In the data rows, the value 128 means zero.
Some points, each followed by its number:
[117 144 125 132 120 156 138 125 130 125 133] 0
[133 142 115 160  95 136  87 145  89  98 149] 1
[127 169 173 145 123 145 213 118  94 142 163] 2
[184 134 129 167 119 109 130 186 113 100 108] 3
[146 130 133 149 133 129 140 149 127 131 130] 4
[150 169 149 154 131 139 209 130  83 136 142] 5
[107 151 112 157  97 152 110  95 144 145 155] 6
[141 103 137 124 154 131 124 153 172 140 142] 7
[145 132 141 108 134 117 169 147 130 126  62] 8
[147 138 147 149 105 104 129 154 170 115 129] 9
[124 149 120 144  78 100 111 142 157 108  85] 10
[167 114 145 136 146 137 123 163 128 127 142] 11
[139 123 129 123 114 109 116 150 126  93 105] 12
[177 112 116 129 124  97 103 185 129  83  66] 13
[126 131 125 153 131 157 117 124 132 145 181] 14
[ 93  91 112  76 175 148 118  77  71 147 162] 15
[135 160 147 146  89 142 140 154 120 111  93] 16
[149 120 144 137 111 125  99 161 150 121 100] 17
[104 149 118 123 104  86 155 101 118 110  87] 18
[155 137 152 127 112 131 130 169 213 127  92] 19
[158 125 132 128 131 118 137 164 152 128  93] 20
[125 187 135 172  70 107 164 124 100  97 105] 21
[124  92 126 118 160 115 111 125 174 156 142] 22
[ 73 101 105  91 140 142  94  93 160 163 105] 23
[116  93 118  86 153 102 142  97  84 127 100] 24
[118 167 136 155 118 148 181 118  96 138 134] 25
[110 129 113 125 117 126 106 104 174 134 127] 26
[166 133 141 149 139 101 168 177  55 106 126] 27
[127 169 152 129 106 143 203 118  75 112 123] 28
[ 54 156 117 138  68 124 139  60 155 125 142] 29
[141 147 145 162 107 104 148 126 151 124 146] 30
[142 108 112 125 132 113  98 130  75 107 121] 31
[170 109 120 146 126 108  87 156 119  99 109] 32
[128 128 149 128 130 134 149 136 159 148 132] 33
[131 128 134 114 144 125 151 151 159 140 112] 34
[132 122 110 106 101 113  95 131 158  90  72] 35
[102 124 121 100 136 114 140 101 136 131 125] 36
[132 141 122 124 102 115 106 128 137  99 110] 37
[108 104 126 137 107 123  62 116 140 125 159] 38
[ 74 177 128 131  82 146 143  70 147 130 155] 39
[140 149 139 149 123 138 153 126  98 123 177] 40
[146 119 127 125 114 114 106 152 132  93  99] 41
[ 93 138 137 126 131 171 152 101 135 160 152] 42
[138 130 137 148 117 124 140 120  36 104 154] 43
[150 160 146 118 103 115 166 136 109  95  89] 44
[122 160 142 167 113 132 152 126 141 148 154] 45
[129  79 118  97 163 116  74 129 147 133 125] 46
[151 125 146 126 130 113 148 137 144 125 124] 47
[114 119 133  88 152 140 141 107 131 142 140] 48
[120 117 118 107 131 117 126 114 149 129 102] 49
[181 103 129 154 171 115 128 186 111 125 135] 50
[113  97 104 124 142 127  76 121 167 143 143] 51
[147 161 124 155 112 107 186 145  39  91  81] 52
[138 109 103 123 165 141  99 134 120 132 133] 53
[135 145 110 135 137 131 157 119  71 117 136] 54
[100 142 146 120 134 132 168 106 120 146 156] 55
[109 150 132 129 125 118 158 119  99 120 138] 56
[ 96 126 135 122 101 109 118  89 164 147 131] 57
[155 152 144 168 136 131 188 125  55 134 179] 58
[128 130 152 128 133 130 152 135 154 146 135] 59
[119 165 130 154 127 145 181 116  95 147 139] 60
[ 70 119  83 111  95 116  76  72 133 108 125] 61
[150 109 126 129 157 127 124 145  68 118 149] 62
[125 169 162 130  88 114 185 113  96 107 122] 63
[167 115 136 146 128 123  99 154 120 113 149] 64
[128 113 118 130 151 135 116 138 107 132 142] 65
[121 157 129 147 137 155 161 122 155 167 137] 66
[133 137 131 120  92 137  81 151 174 103  98] 67
[145  95 131 122 189 147 115 158 119 164 166] 68
[154  90 134 137 139 124  75 141 168 133 158] 69
[ 81 157 109 138  85 148 119  96 113 106 129] 70
[134 121 114 122 156 142 145 134 119 146 123] 71
[100 122 133  87 122 135 157 103 124 133  85] 72
[135 143 145 138 105 103 158 147  91  96  90] 73
[149  90 135  95 149 116 113 143 166 124  97] 74
[118  93  99 111 144 100  96 125 139 115 114] 75
[107 131 130 118 129 156 136 123 184 160 124] 76
[141 136 135 155 108 126 104 143 155 132 146] 77
[122 107 136  86 138 130 111 124 181 138 112] 78
[152 145 141 135 102 132 129 175 160 113  93] 79
[125 121 106 118 144 136 121 140  79 114 123] 80
[147  94 124 108 161 122  79 162 153 130 124] 81
[147 157 134 155 110 137 139 167 107 102 105] 82
[109 142 123 115 127 142 150  96 128 147 115] 83
[122 135 135 125 119 139 122 121  84 114 138] 84
[152  98 125 111 168 152 114 143  67 118 150] 85
[115 131 137 137 137 149 134 120  86 142 157] 86
[130 143 122 137  77  81 127 136 151  80  78] 87
[121 119 143 110 152 151 144 112 163 167 161] 88
[150 103 120 127 156 122  93 157 121 130 136] 89
[103 170 117 135  91 129 167 125 123 104  80] 90
[146 114 117 139 130 101 107 147 175 132 123] 91
[124 171 140 131 106 153 155 127 113 128 115] 92
[151 168 159 153 134 140 212 124  85 139 149] 93
[157 125 148 159 127 129  94 183 168 131 129] 94
[141 136 135 139 139 134 155 147 129 138 143] 95
[ 61 127 102 113 122 132 137  71 158 151 127] 96
[104 179 147 135 120 135 230  93  95 148 134] 97
[107 122 107 120 108 128  90 116 193 133 108] 98
[140 140 126 145 136 113 167 134  91 111 118] 99
[144 168 128 150 114 108 199 145  32  87  83] 100
[125 160 133 140 106 118 142 141 154 119  92] 101
[155 167 157 163  85  96 162 145 108  96 120] 102
[ 69 122  84 119  91 119  67  72 123 104 143] 103
[120 162 132 142 118 132 176 113  91 134 137] 104
[149 111 113 144 111 124  81 148 129 104 132] 105
[108 122 115 124 106 113  88 113 142 119  98] 106
[ 77 152 114 138 113 129 146  83 120 130 155] 107
[150 121 153 116 167 144 184 127  71 139 184] 108
[ 94 168 119 127  97 142 151  89  94 124 144] 109
[122 161 135 154 114 154 138 134 134 127 132] 110
[ 74 122 107 112 117 148  83  85 182 160 136] 111
[ 76 147 109 111 127 161 171  66 112 155 137] 112
[155 129 149 133 153 139 160 158 128 147 133] 113
[131  97 137 105 165 146 129 132  90 147 130] 114
[136 144 131 171 126 183 106 145 133 143 176] 115
[136 103 129 122 144 106 119 131 127 120 151] 116
[131 141 129 136  95 107 137 113  99 103 134] 117
[ 82 148 112 161 108 125 155  74 146 159 157] 118
[154  89 130 115 147 127  77 161 166 118 115] 119
[131 151 132 138 121 124 156 143 139 128 101] 120
[137 137 131 155 106 130 104 145 162 134 136] 121
[ 86 169 125 152  69 115 124 100 211 141 101] 122
New points follow, each followed by the numbers of its two nearest points above, smallest number first.
[114 146 149 139 132 128 180 118 121 139 148] ~ 55 104
[120 135 104 143 114 131 120 105  90 119 136] ~ 84 117
[127 130 112 144 104 144  87 130 137 101 134] ~ 37 105
[128 124 109 135 140 140 117 138  71 107 122] ~ 31 80
[128 126 150 118 141 135 140 114  96 140 156] ~ 84 86
[126 161 142 163 113 125 154 136 147 141 137] ~ 30 45
[156 122 153 146 138 130 133 160 125 136 163] ~ 11 95
[126 139 129 143 139 134 174 132 126 147 128] ~ 59 95
[ 50 160 115 138  66 121 136  54 145 123 142] ~ 29 39
[124 167 133 132  95 141 128 127 159 121 105] ~ 101 110
[128 117 132 119 128 119 111 107 129 125 145] ~ 65 116
[143 131 139 146 104 102 121 147 168 118 127] ~ 9 121
[154 100 124 136 117 114  55 146 131  93 150] ~ 64 105
[135 104 139 123 150 126 126 147 171 144 142] ~ 7 22
[128  80 124 102 161 119  80 121 147 140 141] ~ 46 51
[121 112 114 110 138 116 129 121 111 136 100] ~ 36 49
[106 121 117 123 110  88 154  82 106 115 115] ~ 18 117
[148 136 150 141 103  98 126 161 184 117 120] ~ 9 79
[108 141 121 108 139 155 156  97 125 155 118] ~ 42 83
[ 76 163 115 141  80 148 130  91 117 109 124] ~ 70 109
[ 99  81 109  79 174 150 116  83  72 145 155] ~ 15 114
[105 119 115 105 126 115 127 102 144 133 127] ~ 36 49
[123 115 131 115 129 121  99 103 131 134 147] ~ 36 116
[ 75 132 106 117 114 144  91  86 186 165 145] ~ 26 111
[105 139 133 103 126 165 152  93 118 139 129] ~ 42 83
[113 182 139 122 101 155 162 108 129 134 118] ~ 83 92
[101 125 106 136 114 130 131 102 148 133 128] ~ 26 57
[148 158 152 163  85 100 161 143 106  99 124] ~ 21 102
[113 123 116 103 128 116 128 111 151 125 100] ~ 36 49
[140  88 126 135 131 104  77 149 195 121 150] ~ 69 91
[109 172 130 121  98 157 150 109 136 128 116] ~ 0 92
[129  92  98 126 149 123  82 126 147 133 141] ~ 46 51
[100 164 119 142  73 110 140 105 191 134  81] ~ 10 122
[121 170 137 129 104 157 145 123 113 126 117] ~ 92 110
[132 135 151 139 125 151 126 129 143 139 176] ~ 14 59
[100 134 110  97  95 135  88 109 148 110 102] ~ 37 106
[113 111 135 122 121 151  77 125 124 126 171] ~ 14 38
[ 86 170 122 131  94 138 159  87 101 123 141] ~ 107 109
[117 100 140 109 167 139 142 126 157 162 144] ~ 22 88
[ 90 152 124 161 107 120 159  77 143 152 158] ~ 107 118
[157 120 148 171 148 137 127 143 128 165 178] ~ 11 14
[ 83 161 119 148 103 128 160  86 131 127 141] ~ 107 118
[ 95 146 146 112 132 128 165 103 129 142 147] ~ 55 83
[133 100 136 109 164 140 125 126  91 150 130] ~ 65 114
[126  90 128 106 164 152 101 113 177 169 155] ~ 22 88
[146 115 123 140 121 134 103 146 116 114 152] ~ 64 105
[106 122 129 113 121 122 118 101  93 115 147] ~ 56 84
[128 178 132 172  76 109 158 125 107 104  96] ~ 21 102
[183 138 126 169 114 103 124 186 124  97 103] ~ 3 82
[ 86 158 116 126  99 149 154  88  97 125 142] ~ 107 109
[106 132 142 135 129 140 150 110 169 155 176] ~ 42 88
[160 130 149 137 148 114 160 174  80 122 107] ~ 27 99
[117 129 129 114 130 151 130 130 182 157 120] ~ 33 76
[105 106 104  87 152 142 117 126 132 145  87] ~ 23 49
[122 121 122 111 117 117  79 127 189 130 102] ~ 26 98
[132 115 132 123 143 116 131 147 155 130 109] ~ 20 34
[ 79 144 140 126  96 121 133  97 129 129 148] ~ 57 107
[132 125 133 140 141 160 114 152 170 151 135] ~ 7 33
[153 167 152 164  79  93 161 146 118  92 119] ~ 21 102
[117 140 140 140 129 141 153 116  86 140 151] ~ 86 104
[154 167 153 165  87  94 167 146 111 102 122] ~ 21 102
[ 92 124 124 112 116 144 117 102 177 131 134] ~ 26 57
[149 121 129 109 138 116 162 150 124 119  58] ~ 8 20
[119  99 142 105 167 147 147 125 164 166 161] ~ 22 88
[147 111 122 103 149 136 130 138 117 124 105] ~ 65 71
[ 95 124 136 123 101 104 125  81 160 147 135] ~ 26 57
[141 117 141 119 140 146 112 147 174 135 133] ~ 7 33
[116 119 106 132 112 111 105 109  85 109 121] ~ 31 84
[142 143 140 169 105 135 125 138 107 119 171] ~ 1 40
[101 145 100 121 111 129 110 109 109 116  92] ~ 37 106
[109 120 112 127 108 117  85 110 131 118 110] ~ 37 106
[157 117 147 116 138 142 119 154 111 107 139] ~ 11 64
[107 126 109 120 109 131  92 118 190 135 110] ~ 26 98
[152 140 137 121  93 131  91 159 160 102  89] ~ 17 67
[ 84 101 106  91 142 135  99  93 142 162 101] ~ 23 49
[140 156 148 165 103 114 162 139 107 118 128] ~ 99 102
[164 124 138 129 137 123 129 163 143 121 114] ~ 20 47
[132 151 140 157 105 105 144 120 154 124 142] ~ 30 45
[144 156 149 169  96 107 155 144 108 115 129] ~ 30 102
[ 91 162 117 128  93 139 143  91  97 116 141] ~ 70 109
[116 139 134 125 120 139 117 116  82 114 145] ~ 84 86
[122 129 101 123  94 106  77 130 148  97  71] ~ 35 106
[122  90 101 114 132  93  94 126 128 102 114] ~ 75 106
[117 103 141 107 165 141 146 127 157 162 157] ~ 48 88
[130 147 124 129 144 117 178 142  87 135  98] ~ 54 99
[139 135 137 145 129 127 153 119  29 111 161] ~ 43 54
[136 150 143 157 103 108 154 122 155 129 139] ~ 30 45
[106  89 114  83 157 100 125  93  98 137 100] ~ 24 36
[149 138 135 108 135 114 169 151 123 121  64] ~ 8 44
[130 170 146 134 106 151 160 128 104 120 117] ~ 25 92
[129 139 123 128  95 129  99 133 143 114  91] ~ 37 106
[117 183 127 168  78 119 151 124 115 110 105] ~ 21 90
[ 92 143 149 116 133 130 167 101 120 143 159] ~ 42 55
[109  99 121  90 151 106 145  90  79 131 104] ~ 24 36
[128 122 100 118 138 127 117 138 139 131  87] ~ 49 75
[121 158 125 146 133 149 155 128 164 165 125] ~ 33 66
[128 119 143  96 133 129 115 123 167 139 128] ~ 49 78
[143 109 116 121 131 112 113 123  83 110 116] ~ 31 80
[116 121 100 117 134 130 107 130  87 114 104] ~ 31 80
[155 118 125 140 127 104 111 156 173 127 114] ~ 17 91
[160 150 138 135 104 132 127 180 152 104  92] ~ 20 79
[111 116 116 113 164 147 141 122 120 158 126] ~ 48 71
[167  71 138 118 155 150  39 155 141 133 170] ~ 69 81
[118 136 129 113 128 156 136 126 186 156 117] ~ 33 76
[145 128 118 132 140 129 111 145 144 139  99] ~ 17 20
[127  83 119 100 155 113  77 119 150 137 131] ~ 46 51
[151 115 136 126 162 122 164 145  83 117 145] ~ 62 99
[122 134 137 124 116 137 126 119  82 114 140] ~ 84 86
[115 105 138 109 148 112 121 118 120 141 147] ~ 48 116
[169 113 134 127 148 124 118 151  89 110 130] ~ 62 64
[ 69 126 105 114 113 148  94  85 184 162 137] ~ 96 111
[183 106 132 156 166 112 120 188 124 118 129] ~ 11 50
[130 108 112 134 107 124  65 138 131 108 113] ~ 105 106
[168 127 137 133 127 126 126 164 152 112 109] ~ 17 20
[115 136 132 116 151 152 167 108 121 165 121] ~ 71 83
[136 147 125 135 138 117 179 144  75 128 101] ~ 54 99
[130 169 139 166 100 147 142 139 142 122 125] ~ 45 110
[141 140 142 151 129 142 152 121 103 127 181] ~ 40 86
[159 116 144 138 112 127  94 168 154 120 100] ~ 17 94
[101 147 118 114 128 149 158  88 123 152 114] ~ 83 112
